(in the rows, 128 means zero)
Rotation paths and how fast each direction turns (degrees per step):
Each turn is a multiple of 5 degrees from 10 to 175, or 0.
Each row of a path follows its step; steps can be skipped.
Path 1:
step 0: [134 136 133 135 135 118 131 134 123 127 129 120 133 134 132 123 126 124
 129 140 124 118 133 122 122 132 126 126 110 115 126 133 131 129 124 123
 121 132 124 113 123 128 126 130 123 130 138 127 126 120 118 122 127 118
 132 130 132 124]
step 1: [107 131 122 135 136 116 125 127 130 130 121 128 125 119 125 116 124 125
 117 128 120 129 122 134 129 129 124 125 133 132 131 133 127 136 130 118
 131 127 138 132 129 130 131 121 138 123 134 124 128 127 119 138 132 122
 137 130 132 136]
step 2: [135 124 137 127 129 123 129 129 126 141 127 130 133 141 125 131 121 117
 131 117 123 127 124 126 141 137 125 136 117 134 126 137 127 125 140 129
 133 129 128 139 121 135 130 129 130 124 126 130 122 136 135 128 122 121
 132 120 131 138]
step 3: [126 139 122 135 137 124 127 125 126 139 134 124 131 134 131 137 135 138
 129 122 131 131 140 131 127 129 133 130 130 123 136 132 131 130 125 132
 126 132 138 126 119 109 118 134 126 135 126 131 113 123 120 125 124 125
 131 123 129 132]
step 4: [118 118 124 139 128 131 129 133 129 128 127 133 127 130 121 132 132 136
 126 134 120 132 119 115 121 122 128 133 122 118 124 124 128 135 132 129
 132 135 117 136 118 126 123 126 131 124 129 129 131 117 124 143 130 115
 134 134 124 124]
step 5: [126 129 132 141 136 124 127 119 125 130 135 120 134 139 122 119 131 116
 130 130 119 130 134 132 132 129 141 130 128 134 125 128 136 134 131 120
 125 122 116 126 123 138 127 123 129 128 121 125 127 135 126 126 119 134
 135 142 136 127]
step 6: [133 140 129 111 135 124 130 128 129 132 123 128 132 126 134 126 119 124
 129 119 134 132 123 129 122 136 135 127 127 125 128 126 141 126 135 122
 121 132 131 129 126 122 114 122 141 134 139 131 128 132 119 133 123 117
 126 136 126 136]
step 7: [126 130 131 126 135 129 137 129 139 133 123 121 130 128 117 135 131 121
 110 128 126 129 127 126 126 123 140 129 122 128 131 128 123 127 131 129
 143 121 140 137 114 126 128 121 131 128 126 134 132 121 131 130 128 131
 133 119 115 126]
step 8: [132 122 121 127 139 126 121 125 120 134 135 139 135 139 120 121 126 119
 143 131 129 125 129 111 125 131 133 132 134 123 141 130 133 128 121 128
 129 127 130 132 122 130 126 131 123 127 114 130 125 129 122 136 131 136
 125 123 125 126]
step 9: [125 131 129 121 117 124 128 134 120 135 131 129 119 119 128 118 133 131
 125 128 123 127 137 133 126 130 137 130 135 115 121 127 138 121 121 129
 128 123 120 128 110 128 117 139 130 118 129 124 129 124 121 127 120 120
 128 133 128 127]
step 10: [132 129 124 127 130 132 127 129 133 131 127 135 139 129 123 128 132 115
 124 125 113 118 126 134 110 126 130 123 132 126 117 121 120 142 138 129
 131 123 130 134 134 128 128 128 132 123 127 135 133 125 121 125 121 128
 134 139 125 135]
Directions:
[131 126 127 130 125 126 131 127 127 129 128 127 130 128 126 130 131 126
 128 131 128 126 126 128 128 127 128 130 128 130 126 128 128 129 130 128
 126 126 127 130 129 129 129 128 127 128 126 130 132 129 131 126 126 128
 132 125 126 129] | 135
[129 129 129 125 127 127 132 126 126 131 128 131 128 131 128 128 127 129
 131 129 126 129 131 128 132 129 127 131 130 130 125 127 128 127 125 126
 127 129 129 126 126 126 129 127 128 129 129 130 130 129 129 128 127 128
 127 130 129 127] | 115
Path 2:
step 0: [130 137 119 129 134 137 124 121 133 116 136 122 117 131 137 126 127 131
 130 130 125 138 131 124 134 125 135 134 136 131 131 136 116 130 118 125
 124 131 132 120 126 119 143 119 133 135 131 131 121 127 121 125 136 139
 134 128 113 133]
step 1: [130 124 129 134 137 134 133 123 122 118 127 131 126 123 127 140 138 133
 127 122 119 131 129 136 132 126 148 141 132 137 126 135 131 136 134 132
 126 130 133 126 117 116 130 128 123 127 128 145 125 121 134 118 130 133
 132 128 126 130]
step 2: [136 136 132 139 123 125 137 129 128 127 130 117 128 124 123 134 130 125
 126 123 122 138 130 133 133 131 147 129 129 131 126 129 120 125 133 130
 126 128 137 120 111 126 137 133 135 136 133 120 123 140 125 122 140 119
 135 132 137 126]
step 3: [127 137 120 131 134 137 125 137 134 116 131 125 120 120 122 125 139 131
 135 122 122 138 127 133 139 129 133 123 123 133 138 128 126 132 132 139
 125 122 136 114 127 126 135 128 132 144 126 125 123 132 130 142 130 136
 131 118 128 131]
step 4: [118 136 125 132 134 138 129 131 124 125 116 124 127 113 126 135 140 133
 129 139 124 131 124 133 145 125 130 126 134 121 124 137 126 125 121 136
 123 124 137 124 120 123 127 129 115 126 128 128 127 122 133 119 144 132
 134 123 126 129]
step 5: [129 137 126 129 140 136 127 136 133 123 123 119 134 126 132 136 131 130
 133 136 135 135 135 130 122 135 141 136 136 121 125 132 130 122 133 139
 124 131 130 122 116 125 141 128 130 127 125 124 118 133 115 128 134 120
 134 130 113 130]
step 6: [119 130 119 125 133 132 136 129 135 120 137 127 116 129 129 135 137 135
 132 123 130 135 126 132 121 128 138 143 125 132 129 136 138 131 123 132
 118 132 136 128 128 118 129 115 130 136 132 125 118 141 139 128 140 126
 131 121 125 131]
step 7: [135 123 136 124 127 130 128 140 125 123 134 129 116 123 141 132 134 118
 125 125 128 134 132 133 135 124 142 130 133 132 120 137 116 130 124 140
 117 126 138 132 118 115 124 132 124 134 130 126 123 125 131 126 144 132
 126 129 128 127]
step 8: [125 137 119 126 133 126 131 131 129 126 140 123 129 116 140 132 132 131
 130 120 127 133 131 136 142 122 140 127 130 121 130 128 138 131 138 136
 117 125 129 126 115 127 137 138 133 133 120 123 120 127 126 130 127 126
 139 142 130 132]
step 9: [120 133 132 141 130 131 142 140 135 131 129 120 125 112 126 131 142 129
 136 129 126 135 132 134 131 119 135 131 123 114 140 128 125 135 128 134
 114 128 127 122 125 125 127 117 123 134 136 123 126 134 135 125 125 127
 126 123 123 126]
step 10: [124 133 125 135 133 125 126 141 130 126 120 128 119 125 128 140 132 112
 134 127 125 126 136 126 130 130 130 126 133 124 120 123 130 124 116 131
 113 129 131 114 117 120 133 125 120 130 127 127 130 129 133 138 143 132
 133 130 117 135]
Directions:
[128 128 126 126 129 125 125 129 130 126 130 126 129 130 128 127 128 130
 127 131 125 127 126 127 128 126 128 127 128 127 129 127 127 128 128 127
 127 130 130 127 129 127 132 128 132 130 125 129 126 128 128 132 126 125
 128 131 127 129] | 135
[130 130 129 129 126 128 130 125 129 127 127 129 130 127 124 129 130 128
 128 131 126 131 129 128 128 130 127 124 129 131 127 128 129 126 128 127
 127 128 128 124 126 128 127 126 129 128 127 131 128 128 129 130 127 131
 127 130 129 126] | 40
Path 3:
step 0: [119 127 119 129 136 115 129 118 130 124 125 121 127 133 126 122 129 124
 128 123 135 118 123 112 120 130 123 131 135 120 125 116 129 125 126 135
 128 131 121 123 144 119 130 136 136 125 115 123 130 118 128 134 138 128
 134 122 129 130]
step 1: [127 123 132 130 127 125 122 134 121 125 121 129 127 127 133 139 131 137
 133 130 123 135 128 114 131 117 143 129 132 135 135 135 120 131 124 125
 122 126 126 140 140 120 127 117 129 130 126 134 123 136 143 143 127 124
 135 131 139 126]
step 2: [128 128 142 135 134 128 116 122 122 141 129 130 131 121 125 132 132 128
 115 122 125 119 122 140 125 116 130 125 135 128 131 132 124 136 135 133
 116 123 124 133 119 133 125 130 117 121 140 124 129 131 118 131 114 123
 123 123 121 134]
step 3: [127 130 133 131 124 126 138 124 142 122 133 116 133 132 126 123 124 107
 123 130 123 123 109 122 124 126 129 132 129 122 119 127 125 133 131 125
 127 121 134 119 126 141 138 127 135 132 124 137 133 124 126 129 126 128
 119 128 127 119]
step 4: [127 122 128 108 128 132 132 132 122 129 132 138 126 136 125 130 137 132
 129 131 127 142 123 127 126 132 125 129 136 129 137 137 126 124 129 126
 126 121 131 116 139 119 137 122 123 127 125 130 132 127 138 118 130 144
 118 134 140 121]
step 5: [115 144 131 115 131 127 121 132 128 123 129 130 117 125 128 136 123 136
 125 126 119 132 141 133 134 124 127 125 126 124 135 136 132 120 128 139
 125 143 135 125 123 127 123 126 135 129 139 125 129 138 114 123 121 126
 123 119 123 126]
step 6: [120 128 133 126 124 135 125 122 132 123 135 111 125 119 132 122 130 127
 126 132 126 132 134 130 127 127 129 134 111 133 123 115 137 134 129 125
 129 126 120 124 116 133 130 134 131 140 122 133 144 120 126 121 124 123
 140 131 129 135]
step 7: [131 126 124 127 120 132 118 130 129 132 122 128 132 129 132 134 134 132
 134 139 136 135 132 132 143 134 119 126 129 126 122 123 126 135 133 123
 133 116 139 124 132 137 126 136 122 127 125 129 121 125 148 122 146 125
 122 119 133 128]
step 8: [138 129 123 136 120 134 124 127 124 134 131 135 132 138 123 128 120 131
 131 141 133 122 137 135 127 132 122 128 125 125 139 127 129 112 128 131
 128 140 134 130 133 125 141 126 127 137 142 128 117 133 128 135 122 130
 132 126 112 127]
step 9: [128 120 120 125 132 131 130 132 130 124 135 118 128 130 133 118 114 134
 126 121 131 115 129 129 129 134 129 129 137 134 136 124 137 132 117 119
 132 127 129 135 127 126 127 136 136 114 115 125 134 118 117 130 122 124
 138 134 117 124]
step 10: [127 129 123 137 134 130 131 135 137 127 120 128 126 118 145 126 146 127
 135 125 126 134 125 122 125 131 131 117 142 125 121 113 127 126 122 128
 128 134 121 132 130 120 119 130 126 118 131 138 127 123 144 134 132 128
 125 129 132 123]
Directions:
[131 129 129 125 128 127 128 131 126 131 126 129 126 127 128 127 127 130
 129 129 124 128 127 126 127 129 125 131 131 127 127 129 128 126 130 128
 129 129 129 130 126 131 129 130 128 129 128 127 130 128 126 129 125 124
 130 129 127 130] | 110
[129 126 128 126 127 128 128 129 126 126 127 128 129 127 128 128 129 127
 131 128 131 129 128 127 130 130 128 128 127 128 130 131 129 132 130 127
 127 129 126 132 127 127 130 127 125 127 127 126 129 124 127 125 126 126
 127 127 129 125] | 140
